One hidden turn or mirror swaps the rows below in pairs. Which row is each named row swapped with?
Fezig: [-2.11  0.73  2.10  1.03  2.59  1.48 -1.64  0.47  1.21  5.65  2.75 -0.65
  0.20 -1.59  2.41 -0.36  0.33 -0.75 -2.83 -5.67  3.56 -0.58 -0.16 -3.02
  1.20]
neku: [-1.74  0.05  1.10 -0.81  3.49  0.81  0.08 -0.71  1.87  0.77  0.86 -1.56
 -0.08 -3.21  1.44  5.91  1.24 -0.83 -4.21 -2.66  1.54  0.96  0.13  1.90
  2.02]
tad: [-1.26  0.00  1.14 -2.02  1.85  3.98 -1.50  1.60  5.08  3.81  2.75  1.28
  1.87 -2.03 -0.44  1.33 -1.08 -0.60  0.17 -5.87 -0.54 -1.51 -1.72  0.69
  0.94]
Zupar: [-1.90  0.54  3.43 -1.04  3.38  0.18 -0.16  0.94  0.34  3.72  1.45 -1.80
 -0.10 -1.04  1.00 -2.46  1.79 -0.17 -3.14 -2.97  4.33 -1.82  1.39 -1.12
  0.96]
funud: [ 0.22 -4.02  4.06 -1.27  1.56  1.43  0.80  1.24  2.50  0.97  0.46  0.35
  1.43 -2.86  4.40 -2.93 -0.40 -0.80 -0.55 -2.74  0.72 -2.22  2.02  0.25
  0.15]
letob: [-1.93  0.30  3.02  0.32  3.55  1.47 -1.65  0.26  0.39  5.54  1.99 -1.48
  0.17 -1.50  2.50 -1.85  1.02 -0.70 -3.09 -4.52  3.53 -0.68  1.10 -2.38
  1.29]
Kel: [-0.39 -4.43  4.81  0.74  1.29 -0.68 -1.26 -0.76  0.91  0.90  2.10 -2.99
 -1.23 -3.08  0.51  0.75 -1.00 -2.59 -0.31 -4.36  1.90 -0.07 -1.48  2.69
  0.37]
vodab: [-1.43  0.02  1.67  1.58  2.03  2.45 -2.10  0.83  0.76  5.36  2.69 -1.07
 -0.91 -1.28  2.00 -0.40  0.22 -0.31 -3.17 -5.48  3.35 -0.66  0.86 -2.68
  0.26]
Nudi: [-0.18 -1.39  1.54  0.36 -0.01  2.63 -2.25  1.08  3.51  0.76  2.17  0.88
  2.10 -2.35  1.01  0.95 -1.48  0.16 -4.11 -3.64  1.38 -3.10 -0.01  3.03
  4.77]
sur: [-2.24 -0.18  2.76  0.45  3.21  0.08 -1.85  0.75  0.29  4.63  1.04 -2.24
  0.03 -0.81  1.52 -2.37  0.54  0.38 -3.00 -4.63  3.68 -0.41  1.60 -2.00
  0.64]
Zeked: [-2.11 -2.13 -0.47 -0.73  0.04  0.51 -0.87  1.28  2.09 -1.51  1.04 -0.60
  0.11  1.44  0.58 -2.38  1.04 -2.72 -1.07 -2.95  1.16 -0.61  2.78  1.87
  0.95]
Lotet: [ 2.07 -4.30  1.42 -1.56  3.89  1.47  0.92  0.10  2.81  1.59  1.57 -0.10
  2.55 -1.98  4.12  0.56 -0.41 -1.42 -1.92 -1.73  0.88 -1.92 -2.30  3.34
  0.20]
ligan: [-3.04 -0.28  1.82 -1.78  4.70  2.48 -1.57 -0.53  1.85  1.56  0.61 -1.55
  1.21 -1.76 -0.29  5.75  1.70 -0.88 -1.35 -1.32  1.43  1.27  0.00  0.31
  0.00]
poded: [-0.73 -2.62  3.02  0.62 -0.82  2.26 -1.36  0.37  1.34  1.23  4.18  0.07
  2.16  1.23  3.45 -1.32 -0.26 -1.14  1.40 -3.99  0.03 -0.87  0.69 -0.63
  0.69]
pudeg: [-1.63 -2.35 -0.69 -0.06 -0.23  2.02 -1.57  0.39  2.35 -1.68  1.61 -1.08
 -0.08  1.88  1.21  1.70  0.46 -2.95  0.14 -3.71 -0.43 -0.49  2.77  1.75
  0.55]
pov: [ 0.88  0.15  5.32  0.44  3.77  3.23 -1.44 -0.38  2.29  3.83  1.35  0.17
  4.05 -2.05  3.21  1.06  0.95 -1.33 -2.64 -4.38  0.46 -3.61  1.08  0.04
 -0.28]
Pepi: [ 2.45 -2.95  0.30 -0.05  3.39 -0.37 -0.80 -0.75  2.65  0.16  0.96  0.47
  2.98 -1.58  3.67 -0.24 -0.33 -1.34 -1.53 -2.38  0.56 -1.96 -2.57  2.88
 -0.20]
ganop: [-3.47 -2.32 -0.42 -0.30  2.13  2.45 -1.70  2.44  3.68  4.12 -1.64 -2.09
  1.90 -1.00  2.15 -0.47 -0.42 -1.30 -0.37 -5.10 -2.54 -0.84 -0.26  2.11
 -0.32]
paviv: [ 0.89 -0.86 -0.12 -1.46  1.17 -0.83  0.53 -2.01  3.09  1.42  1.15  1.43
  2.31  0.91  2.80 -0.45 -0.66 -4.18 -0.69 -5.22 -0.04 -0.59  0.81  0.22
  0.17]
nili: [-3.16 -2.28  0.17 -0.95  2.13  2.14 -0.03  2.51  4.82  4.06 -0.77 -1.47
  1.78 -1.10  2.83 -1.45 -0.27 -1.73 -0.76 -5.07 -2.19 -1.25  0.13  0.52
 -1.41]
Kepim: [-1.34 -0.01  1.53  0.53  2.03  1.69 -0.12  0.62  2.39  0.67  1.72  0.08
  0.44 -3.69  1.05  4.28  0.75 -0.41 -6.23 -2.47  1.92 -0.51  1.16  2.10
  2.84]
zute: [-0.46 -2.81  2.38 -1.69  1.35  2.47 -5.19  0.77  1.20  1.10 -0.84  0.61
  2.27  1.02  1.53  0.94 -2.66 -0.86 -1.53 -2.13  3.48 -2.95  0.54  1.17
 -1.00]
Koruf: [-2.29 -1.42  1.07 -0.98  1.49 -0.70 -2.21  1.61  0.01  0.47 -0.73  1.37
  1.53 -2.99 -0.40  0.97 -2.02 -1.72 -1.09 -4.84 -2.07  0.84 -0.50 -1.02
  2.34]
Zivos: [-2.58 -1.79  2.82 -0.59  0.56  1.82 -1.75  1.93  3.96  0.57 -0.47  0.55
  3.05 -1.80  2.19  4.78 -2.78 -3.16 -1.29 -2.60  1.47 -3.84  0.15  2.07
  0.71]
kose: [ 0.33 -2.54  0.50 -2.48 -0.79  2.54  0.54  0.05  3.49  3.98  1.01 -1.42
  0.88 -1.27 -0.11  1.68 -2.21 -2.49 -1.13 -4.39 -1.49  2.42 -0.26  1.79
  0.50]
sinad: [-0.07 -2.40  3.20 -1.14  1.10  1.65 -2.85  1.64  2.04  0.72 -0.12  0.80
  3.69  0.79  3.19 -0.60 -3.49 -1.48 -2.52 -2.14  3.63 -2.25  0.42  2.35
 -0.68]
sul: [-2.16 -0.21  2.89  0.89  3.72  0.58 -1.89  0.47  0.07  5.41  0.89 -1.23
  0.30 -0.38  2.52 -1.44  0.76 -0.27 -2.68 -5.00  3.34 -0.85  0.50 -2.61
  0.41]
buveg: [-1.93 -3.49  0.97  1.76  1.82  3.85  0.97  0.85  2.39  4.37  1.37 -2.36
  3.53 -3.70  1.23  0.26 -1.01 -3.61 -0.69 -1.37  0.58 -1.15  2.27 -0.28
  2.16]
lelev: [ 2.75  0.82  4.77 -1.39  0.70  1.09  0.72  0.14  3.15  3.11  1.39  0.70
  2.63 -2.11  0.60  1.46 -0.58 -2.32 -2.46 -4.46 -0.33 -1.23 -0.25  1.06
 -1.57]
fol: [-1.93  0.26  3.56 -0.41  4.03 -0.97 -0.49  1.14  0.06  2.43  1.52 -1.55
  0.45  0.54 -0.12 -2.18  1.98 -1.48 -1.34 -2.88  3.69 -1.42  2.34  0.34
  0.54]
Negep: [-1.40 -2.35 -0.63  0.35  0.21  2.84 -2.06  0.52  3.33 -1.08  1.68 -0.93
  1.03  1.21  2.59  2.53  0.74 -3.31  0.52 -4.52 -1.23 -1.30  2.57  0.83
  0.05]
Sito: [ 2.92 -3.81  0.96 -0.32  4.01 -0.26 -0.72 -0.08  2.63  0.42  1.39 -0.54
  2.29 -1.56  3.09 -0.29 -0.23 -1.50 -1.70 -2.41  0.84 -2.14 -2.78  2.93
  0.00]
Turu: [-2.99 -1.03  0.52 -2.62  3.08  3.48 -4.43 -0.61  1.97  2.15  0.05 -1.55
  1.27  0.03  0.38  4.45  1.07 -0.57 -1.19 -2.32  2.78  0.24  0.03  0.88
 -1.83]
pesi: [-2.18  0.12  3.35  0.31  2.30  1.66 -1.76  0.41  0.49  5.14  2.36 -1.21
  0.03 -0.78  1.44 -1.02  0.52 -0.80 -3.10 -4.78  4.03 -0.63  0.96 -3.11
  1.35]
nonom: [ 1.05 -2.46  0.09  0.89  2.13 -1.48 -2.41  0.28  0.47 -0.80 -0.47  1.37
  2.44 -2.54  1.69  0.27 -2.33 -2.25 -0.35 -3.79  0.31 -1.40 -1.86  0.45
  1.55]
tupiv: [-1.34 -2.39  0.64  1.30  1.00  1.53 -0.14  0.31  3.49  2.24  3.72  0.75
  2.29 -4.05  1.28 -1.45  0.47 -2.63 -0.48 -1.77  3.29 -2.78 -0.59  3.66
  0.79]
Goren: [-2.38  0.46  2.29 -0.13  1.89  1.31  0.32 -0.58  2.51  0.77  1.55 -0.36
  0.27 -3.38  0.98  5.07  1.73 -1.62 -5.12 -2.47  2.19  0.30  0.70  1.39
  2.66]
faka: [-1.38 -0.51 -0.84  2.21 -1.30  2.60 -3.15  0.03  3.02  3.67  2.96 -0.19
  0.20 -2.01  2.64  0.87 -0.76 -2.28 -0.88 -5.64  2.08 -1.63 -1.27 -0.67
 -0.42]
Poduv: [-2.08  0.79  1.90 -0.32  3.02  1.02  0.68 -0.18  3.21  1.21  1.50 -1.13
  0.40 -3.29  1.23  4.92  1.44 -1.49 -5.41 -2.34  1.67  1.02  0.06  1.68
  2.11]
Ris: [-1.16 -4.85  4.79  1.64  1.23  0.66 -2.37 -0.71  0.72  1.78  1.64 -3.61
 -0.73 -2.37  0.52  0.74 -1.47 -2.43 -1.01 -4.15  2.49 -1.02 -1.44  3.27
  0.18]
kavul: [-2.68 -4.54  2.44 -1.28  1.73  3.84 -2.06 -1.90  4.65  3.83 -0.49 -2.11
  4.12 -0.62  2.02  1.11 -2.16 -1.65 -2.26 -2.51  1.51 -1.31  0.95  2.76
  1.00]
teku: [-3.36 -2.24  2.03 -1.45  1.70 -0.46 -2.27  2.10  0.17  1.85 -1.21  0.43
  1.30 -3.85 -0.44  0.78 -2.48 -1.37 -0.54 -4.37 -1.10  1.05 -0.50 -0.63
  2.16]
gon: [-2.02 -0.13  0.59  2.82  1.86  2.27  2.28  2.10  2.94  2.81  2.85 -1.71
  4.44 -0.76  2.23  2.21 -0.20 -3.52 -2.78 -2.35  0.44  0.38  0.83  0.50
  1.03]
luz: [-2.85 -1.92  1.55 -0.79  1.80 -0.47 -1.14  1.65 -0.78  2.08 -0.84  0.78
  1.25 -3.63 -0.23  0.76 -2.42 -2.22 -0.81 -4.42 -0.74  1.57 -0.06 -1.10
  2.68]
Kef: [-2.84  0.61  1.11 -1.76  3.34  2.54  0.45 -0.53  2.24  1.78  1.32 -2.08
 -0.15 -2.83  0.72  5.44  2.01 -0.73 -3.02 -1.92  1.66  0.92 -0.31 -0.02
  1.06]
Tokud: [ 1.04 -4.37  2.03 -0.90  1.37  0.70 -1.13 -1.35  3.06  2.94 -1.00 -0.07
  1.58 -4.65  1.09 -2.18 -1.66 -3.15 -1.55 -2.46  2.06 -2.70  1.58  0.64
  0.74]
sulu: [-2.33 -0.45  3.52 -0.85  4.11 -0.36 -0.43  1.36 -0.09  2.71  0.94 -1.03
 -0.02 -0.10  0.69 -3.20  1.07 -1.12 -2.72 -3.61  3.12 -1.12  2.25 -1.32
  1.22]
vab: [ 0.08 -2.81  2.57 -0.80  0.88  2.49 -3.83  1.89  1.53  1.15 -0.34  0.74
  3.82  1.51  2.39  0.32 -2.57 -0.99 -1.88 -1.95  3.44 -2.88  0.36  2.05
 -0.42]
Boba: [-2.32 -0.78  1.82 -0.08  3.31  0.49  0.57 -0.33  2.53  0.65  1.35 -1.55
  0.77 -2.47  1.53  5.48  1.75 -0.87 -5.20 -2.46  0.96  0.57  0.26  2.23
  2.39]
Dak: [-2.31 -0.99  1.62 -3.06  4.18  3.08 -2.98 -0.64  1.88  2.23  0.49 -1.93
  0.42 -0.80  0.33  4.45  1.94 -1.12  0.48 -1.50  2.26  0.38  0.00  1.42
 -1.41]
suzev: [-0.73 -2.88  1.47 -3.48  2.45  4.24 -4.90 -0.40  1.96  1.60 -0.66 -0.30
  0.82  0.03  1.21  3.44 -1.55 -1.47 -0.98 -2.78  2.93 -1.67 -1.06  1.02
 -1.17]
Kav: [-2.02 -2.49 -0.28 -0.42  0.83  3.65 -1.77 -0.15  3.31 -0.52  1.85 -1.40
  0.73  0.29  3.60  2.44 -0.17 -3.46  0.53 -4.94 -1.74 -0.54  2.59  0.58
  0.33]
musi: [-1.46 -2.99  1.38 -2.86  0.93  2.60  1.18  2.84  3.83  2.86  1.00 -1.65
  1.09 -1.79  3.44  4.02 -2.63 -2.73 -0.76 -3.13 -0.30  0.22 -0.65  0.89
 -1.34]
nakik: [-2.93 -1.04  2.01 -1.70  3.92  2.36 -0.51 -0.89  1.80  1.26  0.81 -1.87
 -0.04 -2.34  0.92  5.97  1.40 -1.63 -3.02 -1.81  1.58  1.57 -0.71  1.19
 -0.23]
taf: [-1.08 -0.57  0.75 -0.83  3.28 -0.18 -0.74  0.79  1.29 -0.66  0.96 -0.65
  0.33  1.83 -0.08 -1.78  1.89 -1.64 -1.46 -2.88  3.53 -1.63  2.87  1.57
  1.81]
Tafo: [-0.58 -4.38  5.80  0.67  1.43 -0.16 -1.66 -1.09  1.33  1.41  1.72 -3.40
 -0.72 -3.39  0.11  1.40 -0.97 -2.19 -1.66 -4.60  1.72 -0.12 -0.83  2.39
 -0.08]
kasap: [-2.61 -3.80  2.72  0.98  0.19  2.03 -3.59  0.75  2.18  2.75  0.55 -4.18
  1.15 -1.07  0.74  0.83 -1.66 -1.06 -0.67 -5.72 -1.13 -0.70 -0.36  3.89
  0.35]
biru: [-2.37  0.15  2.50  0.55  2.23  1.38  0.40 -0.18  3.02  1.29  2.26 -0.48
  0.93 -3.73  1.62  3.94  1.55 -0.68 -5.63 -2.88  2.13 -0.26  0.47  2.35
  3.53]
tolo: [-1.86 -0.25  1.79 -1.58  3.80 -0.95 -0.53  2.02  1.61  0.40  0.57 -1.07
  0.72  1.02 -0.88 -2.20  1.61 -1.34 -0.55 -1.67  3.14 -0.86  2.43  0.95
  0.95]
zigiz: [-3.32 -2.48 -0.11 -0.05  2.28  2.84 -1.88  2.01  4.22  4.43 -0.79 -2.82
  2.20 -0.35  2.22 -0.41 -0.94 -1.18 -0.54 -5.40 -2.08 -1.61 -0.12  2.42
  0.09]

Swapped with pudeg: zute
Swapped with sul: Boba
Swapped with poded: Zivos
Swapped with taf: Turu
Swapped with Tafo: luz
Swapped with Zupar: Kef
Swapped with pov: gon
Swapped with tupiv: tad
Swapped with faka: Nudi
Swapped with buveg: lelev
Swapped with Lotet: nili
Swapped with Kel: teku
Swapped with fol: ligan
Swapped with sur: neku
Swapped with Zeked: suzev
Swapped with nakik: sulu
Swapped with Goren: pesi

